M: rows in several groups, each row roughly a mix of its group's directions:
M (107 x 14):
[[ 11 -11 -13  -9  27   7   1   4 -53  23  12  39 -18  -2]
 [  8 -15  11 -43  -3   2  48  -8 -15  25  22 -25   6   3]
 [-30   5  -7  -2  12   4 -18  17  10 -26  -8  60 -14 -14]
 [ 16  -5 -18  -8  -4   2  15  16 -61 -32  12  11 -17   8]
 [ 10  15   7   3 -13 -36  -4  12  35 -48 -28 -10   8 -10]
 [  9  16 -13  48 -13   8 -40   0  11  20 -19 -32  -2   7]
 [ 42   0  -5   6 -13 -19 -10  15 -55   9  18 -22  -2   5]
 [-15   8  14 -12 -10 -35  -7   3  52 -30  14  -4  28  -4]
 [ -7  10  17  -1 -31  -6  -2   1  51   1 -13 -42  25   7]
 [ -4   0   6   3  19  -9 -29   8  32  42 -14  45   5 -13]
 [ -4  22  -9  28 -10  -6 -59  31 -13  -4   0   6 -16 -14]
 [ 14  -1 -18  15  26 -21  -5   1 -35 -41   9  31 -24 -15]
 [ 30 -18   1  -4  25  -1  11 -14 -56  24  19  17   1  10]
 [ -4  13 -30  29  -3  15 -43  24 -30   7  -8  14 -27   0]
 [ 18   2  -4  43  19 -13 -12 -27  38  -8 -33   9  15   9]
 [-13   8 -10  45  30   3 -45 -16  14   4  -5  27  -6  -8]
 [ 25   3  -2   2 -42   5  16   9   0  12  -8 -57   8  17]
 [ 51  -8  -5   3   7 -24  29 -13 -33 -14  -7 -28   3  10]
 [ 11  14  12  18  -2 -18 -17 -11  46  -1 -39 -32  18   4]
 [  2   5   4   2 -33  15   9   0  27  30  -9 -57   9  10]
 [-48   4  17 -26  -6  13 -21  20  13   6  24  33  -2 -21]
 [-10 -10   4 -52 -17  16  29  23 -33  11  19   9  -8   1]
 [-29 -14   0 -10  15  36  11  -7  -4   6   1  60  -7   4]
 [ 40 -15 -12  12  33 -10  15 -22 -48  11   6   7  -4  10]
 [ -3  -6  23 -57   6 -20  36  -1  -3   6  15 -24   9  -9]
 [ -2 -15  -9  -6  26  17   9  -1 -43   5  11  54 -18  -1]
 [ -2  18   7   8 -19 -27 -16  11  49 -29 -27 -24  13  -4]
 [ -6 -17  -4 -15  31   6  17  -7 -33  -4  24  53 -12  -6]
 [-23  15 -16  39  -4  19 -20  -5  31 -32 -31  -1 -16  -5]
 [ -3 -14  -4 -21  29 -15  35 -19 -25 -36  32  16  -5  -6]
 [ 17   4  -8  25  32 -25 -35   2 -28 -19  -1  39  -6  -7]
 [  8  -9   5 -34 -29  17  44   4 -24   6  11 -35   1  15]
 [ 17  -2  19   5  11 -20  -3 -22  35  47   0 -31  24  -1]
 [-31   9  14 -14 -12  -2  -5   9  66  -2 -19   4   9 -13]
 [ 23 -18  18 -16  10 -12  47 -34  16   5   2 -19  26  13]
 [ 11  17  -7   1 -30 -12 -14  26 -26 -15   5 -55 -16  -9]
 [-11  17   2  15 -21  14 -15   6  44   2 -49 -25   0   4]
 [ 14 -11  -8  -6 -16  21  35 -12 -30  20  20 -46  -2  18]
 [ 36  -8   8   9   7 -12   5 -22 -15  43   7 -39  20  16]
 [-40  11   1  13 -10  15 -10  -5  61 -17 -13  -3   1  -7]
 [-12  -1 -19  34   7  49 -10  -6 -26   3 -17  21 -31   3]
 [ 26 -16   7  -3  10   1  22 -29 -13  45  16 -32  19  19]
 [ 25  -5   6  41  26 -17 -17 -34  26  14 -12  12  24  10]
 [ -4 -10  27 -40 -14  -2  35  -4  33  26   2 -22  21   1]
 [ 15 -10  32 -15  -2 -20  25 -22  42   6  -8 -13  38   8]
 [ 19  -8  14   4   2  -4  23 -33  26  29  -2 -43  26  18]
 [-34  -1  24 -50 -25  14  15  17  17  13  19 -10   9  -7]
 [-41   2   7 -30  -1   6  10  14  15 -41   1  32 -14 -22]
 [  1  11 -25  22   5  -3 -23  21 -20 -40 -20  34 -27 -10]
 [-10  -7  26 -51 -24  -2  41   7  18  -9   8 -15  15  -2]
 [ 26  -3   1  -8 -27   9  14   6 -15  43  -1 -50   5  15]
 [-20  -5  20 -51   3 -18  38  -3  28 -15  11  -5   9 -13]
 [-14 -16  12 -21  -5  37  28 -19  -1  48  17 -12  10  14]
 [-11 -16  14 -22  32  -2  11  -9  12  26  11  57   5 -11]
 [  8   8 -13  23   0  -8 -12  11  22 -37 -48  36  -4   3]
 [ 31 -19   3  16  24  -6  26 -44   2  28   4 -10  22  20]
 [  3  10  11  20 -10  -8  -9 -17  46   7 -16 -52  17   4]
 [  2  12  -9  25 -18  -1  -1 -13  12 -16   2 -70   1   6]
 [ -5   8  17 -10 -30  -1   4   1  39  16  -6 -54  21   5]
 [ 12  10  20 -17 -29 -17   6  12  40   3 -32 -35  23   5]
 [-21  15  13   3 -34   3 -26  17  51  11 -10 -24  15  -1]
 [  1   5  20 -13 -26  -9   7  -2  40  18  -5 -50  26   8]
 [ 18   4  -4   0 -39  21   7  16 -23  24  -8 -50  -2  19]
 [-22   1 -19  -3   0  24 -13  27 -17  -3  -8  58 -24  -5]
 [ -8   8   6   3  -2 -28   5  -2  44 -58 -12   2   7 -14]
 [-21  14  -7  23  -5  -6 -21   5  39 -49 -20  20  -1  -9]
 [  0 -13  18 -41 -23   7  45  -3  10  21  14 -22  21  12]
 [ -1 -10  28 -41 -12  -1  40  -9  29  18  -4 -21  24   5]
 [ 16 -19   6 -28  22 -20  30  -4 -38  -9  31  29   0  -8]
 [  1  23 -15  27 -15  -8 -38  26  10 -33 -35  -1 -15  -7]
 [-34  11  14 -11 -22   7  -6   9  60 -11 -21  -4  11  -6]
 [-15  -3  14  -6 -16  20  18 -22  32  27  12 -49  17  10]
 [  9   2  22 -22 -25 -16  12   0  31  18   4 -48  29   9]
 [-22  18 -11  34  -9  15 -47  15  26  -6 -27  16 -11  -4]
 [ 12 -18  -1 -22  30 -14  27  -9 -40  -8  29  33  -8  -9]
 [ 10 -16 -11 -11  -1  21  41 -15 -45   5  29 -22  -8  13]
 [ 21   2 -18 -21 -42   7  21  38 -28  10  -7 -22 -12  11]
 [-13 -20   0 -20  21  26  21  -9 -29  16  20  49  -6   2]
 [-16 -12  -4 -18  29  -2   9   1  -6 -11  12  66  -9 -13]
 [-31  14   4 -10 -20   6  10   4  48 -30 -22 -31  -3  -9]
 [  3  14  12   1 -27 -14  -7   4  41   7 -17 -53  20   5]
 [-22  12  12   0 -19 -15  -8   0  62 -22  -4 -13  26   0]
 [ -9  19  -9  18 -24   7 -39  29  34  23 -33  -2  -6  -4]
 [ 13  -8  14 -30 -21  -2  42  -8  -3   4  11 -51  14  10]
 [  5  13   2  31   2 -14 -16 -14  49 -15 -40 -21  11   1]
 [-17  14   8   9 -16   2 -24  10  56   3 -40   4  15   4]
 [-45   7   1  -2   4   8 -19  13  16 -32  14  39 -17 -25]
 [ 18   9  -4  -5   8 -33 -15  28  -8 -35 -28  42  -7 -11]
 [  6 -15  26 -38  -7  -6  41 -15   9  17  23 -29  23   3]
 [  4 -20  11 -32  13   1  36 -18 -23  31  40  -6  10   3]
 [  4  10 -13  53  21  -2 -51  -9  -4   2  -9  16  -5  -1]
 [  9   5  12  -7  21 -42 -19   5  43  31 -10  18  14 -19]
 [  3  -2  15 -21 -26  10  29  -7  13  21   3 -58  15  10]
 [-19 -13  15 -34  22  -7  33 -12  24 -20   4  42   7  -9]
 [-12  10  15  -6 -24  -7  -8  19  48 -31 -35  20  17   0]
 [ -5  13   4  35   3  -3 -48   7  33   5 -28  29   5  -5]
 [  0  13 -20   0  -8 -17  -8  26 -26 -62  -3   4 -20  -6]
 [ 22  21   0   3 -16 -38 -24  21  22   3 -25 -41  10  -2]
 [ 12   4 -11  29 -14  18 -15  -5 -31  29  22 -48  -6  11]
 [  9  20   2  28 -14 -17 -29   6  37 -14 -38 -30   6  -1]
 [  5 -17  15 -38   5  -1  33  -5 -37  16  43  -7   2  -3]
 [-15  20  -6 -10 -45   6 -23  48  -4 -11  -5 -23 -15  -7]
 [  0   2  -6   7  27 -27 -17   4  -9 -44   2  51  -6 -14]
 [ -1   2   9   0 -16   6  17 -18  43  19 -13 -51  20  14]
 [  6  -4  -1  42  45 -14 -24 -39   2   4  12  16   2  -7]
 [ -7 -15  11 -43 -13  14  53  -9   0  12  20 -20   9   8]
 [-41  -9   9 -25  17  13  12  -3  30   2   5  49  -2 -13]]

which group is each row in? (one row of each group first):
[ 43   0   1 -11  -5 -22  32  -2 -10 -19 -37 -31   6  13]  P
[ 13  -5  21 -31 -16 -18  22  -3  15  28  13 -46  26   7]  U
[  3   8  -9  17 -45  31 -18  29  14  27 -30  -2  -2  13]  K

[-13  11 -14   1   9 -23 -11  14  -1 -63  -2  29 -13 -15]  K
[-17  19 -24  22 -15   5 -21  24   9 -45 -27   6 -26 -10]  P
[ 16   3  11  -6  21 -52 -15   8  33  -2  -9  33  14 -19]  K
[ 11  13 -11  16 -17  12 -38  22 -15  47 -22 -23  -4  13]  U
[ -9  16   7  10 -32   3 -25  10  43  13 -21 -37  19  11]  U
[ 13   8   2   0  -4 -55 -12   6  10 -40  30 -12  18 -11]  U
